In the rows, zero is written as 128.
The same turns and mirrors carry the whole set onto itself and the rows of a family onto each other. Which other rows belong to the same family as each row named below? List them in the order they appear above.
These 33 rows form 11 families of 3 rows each.
torad: [123  92 110 135 119 125 126  88 135 122 141 138 133 126 145 131 156 115
 153 122 138 130 126 138 130 151  88]
riduf: [123 108 111 132 107 124 123  99 119 134 125 132 154 117 146 130 157 111
 150 126 137 133 124 127 115 149  99]
Por: [126  93 124 126 121 118 133  97 138 133 134 142 134 120 158 125 155 103
 148 114 125 133 139 135 125 139  90]
tur: [121 118 121 119 119 145 102 112 113 139 142 127 137 135 163 121 136 125
 167 162 112 139 137 114 118 157  77]
bupa: [127 101 136 115 120 139 103 107 138 139 145 131 115 153 160 117 131 132
 155 167 108 137 138 117 103 154  87]
limol: [104 106 123 120 132 143 107 113 130 143 143 121 111 136 166 122 132 125
 153 154 106 148 138 119 117 151  76]
gasol: [103 107 130 135  92 128 121 121 120 129 124 138 128 136 163 115  96 114
 127 127 146 119 126 116 100 145  78]
nusur: [124 107 128 153 104 130 118 108 144 114 119 138 122 133 164 111 110 111
 122 126 153 113 134 123 108 155  91]
fefe: [137  91 122 129 116 121 124  93 141 132 132 138 134 135 142 129 159 127
 145 126 130 132 130 133 105 145 109]
lumi: [114 103 135 113 128 134 111 108 134 143 144 136 120 142 179 115 126 110
 155 153 104 137 146 119 124 150  68]
bofo: [136 106 121 138 118 136 120  96 151 127 125 132 118 130 151 117 152 112
 156 131 144 143 140 151 120 149  92]
Zon: [122  99 119 133 116 116 127  93 147 127 132 138 136 126 150 122 163 117
 147 127 146 130 130 129 106 123  89]
dalat: [120 109 129 122 121 138 102 126 140 143 135 120 123 159 162 126 115 128
 163 157 128 122 148 114 110 164  72]
Tufi: [113  97 133 137  97 117 116 107 138 123 130 139 125 144 160 118 112 124
 118 140 133 114 124 104  88 155  99]
tor: [126  99 113 128 118 121 124 110 147 142 126 122 133 137 141 133 155 120
 169 127 144 133 141 138 111 156  89]
ruti: [114 110 145 132 123 150 102 108 132 147 151 120 125 139 160 113 132 138
 164 151 120 131 146 117 115 155  66]
Teno: [115 100 126 140  96 117 124 126 142 125 120 126 131 136 147 126 112 112
 135 131 152 105 135 109  98 156  89]
laz: [122 100 125 145  99 144 135  93 125 136 124 139 147 137 134 126 145 117
 154 126 152 136 134 134 112 142  92]
Laguz: [105 109 135 150  88 146 123 107 121 128 130 141 138 150 156 120 104 124
 137 139 150 121 133 107 100 152  78]
Senuz: [101  97 127 140  97 121 119 103 133 116 133 138 127 135 161 120 108 103
 120 141 141 108 118 107 115 157  83]
desog: [106 119 129 136  90 127 112 118 114 122 128 134 140 127 164 121 112 113
 130 145 133 116 124  96 102 155  84]
Roni: [119 110 132 113 118 151 107 119 120 147 137 130 121 148 163 116 117 124
 165 154 121 142 141 133 118 144  67]
midam: [121  93 119 133 123 131 129 104 133 133 126 125 132 114 141 132 154 108
 137 122 128 134 130 131 122 136 101]
kiz: [114 107 128 131 111 160 117 102 121 146 139 133 131 154 151 115 127 129
 171 160 131 146 143 125 111 154  72]
tazuf: [106  97 133 135 107 116 125 110 133 126 132 145 129 130 177 115 108 103
 120 126 128 111 134 105 110 149  81]
Pobol: [120 115 130 133 123 146  98 108 146 134 131 129 109 153 177 108 113 120
 150 159 130 135 142 129 115 163  74]
pilo: [116 108 133 119 120 145 101 104 134 128 149 131 116 149 165 126 127 118
 159 165 116 132 136 118 131 154  66]
biz: [117  94 128 145 118 130 126  90 137 150 134 122 143 119 139 116 156 123
 152 119 143 128 131 136 114 149  90]
peb: [101 107 153 149  94 130 116 109 136 136 130 124 133 129 155 116 114 117
 124 135 143 108 128 103 102 150  79]
keko: [100 106 131 142 110 129 112 118 128 125 128 131 127 133 171 132 108 118
 112 129 129 114 127 100 109 147  87]
bodil: [120 104 126 119 135 138 101 101 142 145 143 131 127 151 170 111 136 126
 159 168 122 130 137 120 112 134  70]
reru: [126 101 118 128 112 130 129 105 125 140 123 138 139 128 145 128 145 117
 153 110 146 138 131 148 118 135  89]
gede: [110  99 128 140 108 121 117 112 137 119 138 140 127 135 166 106 110 119
 126 146 142 105 131  99  94 135  78]

Which other rows belong to the same family as nusur? bofo, Pobol
Which other rows belong to the same family as dalat? tor, Teno
Which other rows belong to the same family as Roni? gasol, reru
Which other rows belong to the same family as lumi? Por, tazuf
Which other rows belong to the same family as limol? midam, keko
Which other rows belong to the same family as gede? Zon, bodil

The same turns and mirrors carry the whole set onto itself and the rows of a family onto each other. Which other rows belong to the same family as each row named below? List them in the order they appear above.
These 18 rows form 3 families of 6 rows each.
kas: [115 133 134 124 103 131 107 117 126 114 136 138 122 144 113 130 118 125]
fet: [119 128 127 131 141 108 114 117 127  97 131 136 127 119 128 139 128 135]
zak: [130 118 121 123 142 135 101 136 136 140 142 151 123 134 142 133 136 122]
lep: [129 121 131 116 146 113 110 121 132 100 132 133 133 127 120 134 140 116]
Dad: [128 129 119 136 137 132 115 132 131 151 135 138 119 120 150 137 119 154]
buz: [141 128 124 125 138 136 118 134 134 161 130 123 124 121 147 131 123 152]
miga: [139 133 133 123 140 112 131 119 129 122 118 100 133 110 130 133 123 155]
gipeg: [149 125 137 108 145 116 126 121 132 125 118  98 141 119 124 127 136 137]
zatu: [143 116 126 112 144 139 105 137 137 152 136 136 131 135 139 128 140 122]
gana: [127 142 136 125  99 131 124 118 125 133 124 110 123 133 120 127 108 152]
zem: [115 141 134 132 100 129 117 117 124 120 131 129 119 137 119 132 109 145]
Tud: [139 137 141 111 102 135 123 121 129 140 122 102 130 138 114 122 117 141]
fad: [127 129 140 111 107 135 106 120 130 121 133 130 129 150 108 124 128 115]
fafof: [123 136 128 135 139 108 126 118 127 108 124 120 126 111 132 139 119 154]
nazop: [139 129 142 104 107 137 114 121 131 133 127 111 134 148 108 120 127 122]
dage: [149 121 126 114 141 139 113 137 137 162 131 121 131 129 142 125 134 136]
Bop: [143 121 135 105 147 116 116 122 134 113 124 113 139 127 118 128 144 118]
sazo: [122 124 118 134 138 133 107 132 132 140 141 152 118 125 147 138 125 138]

Which other rows belong to the same family as zak? Dad, buz, zatu, dage, sazo
Which other rows belong to the same family as kas? gana, zem, Tud, fad, nazop

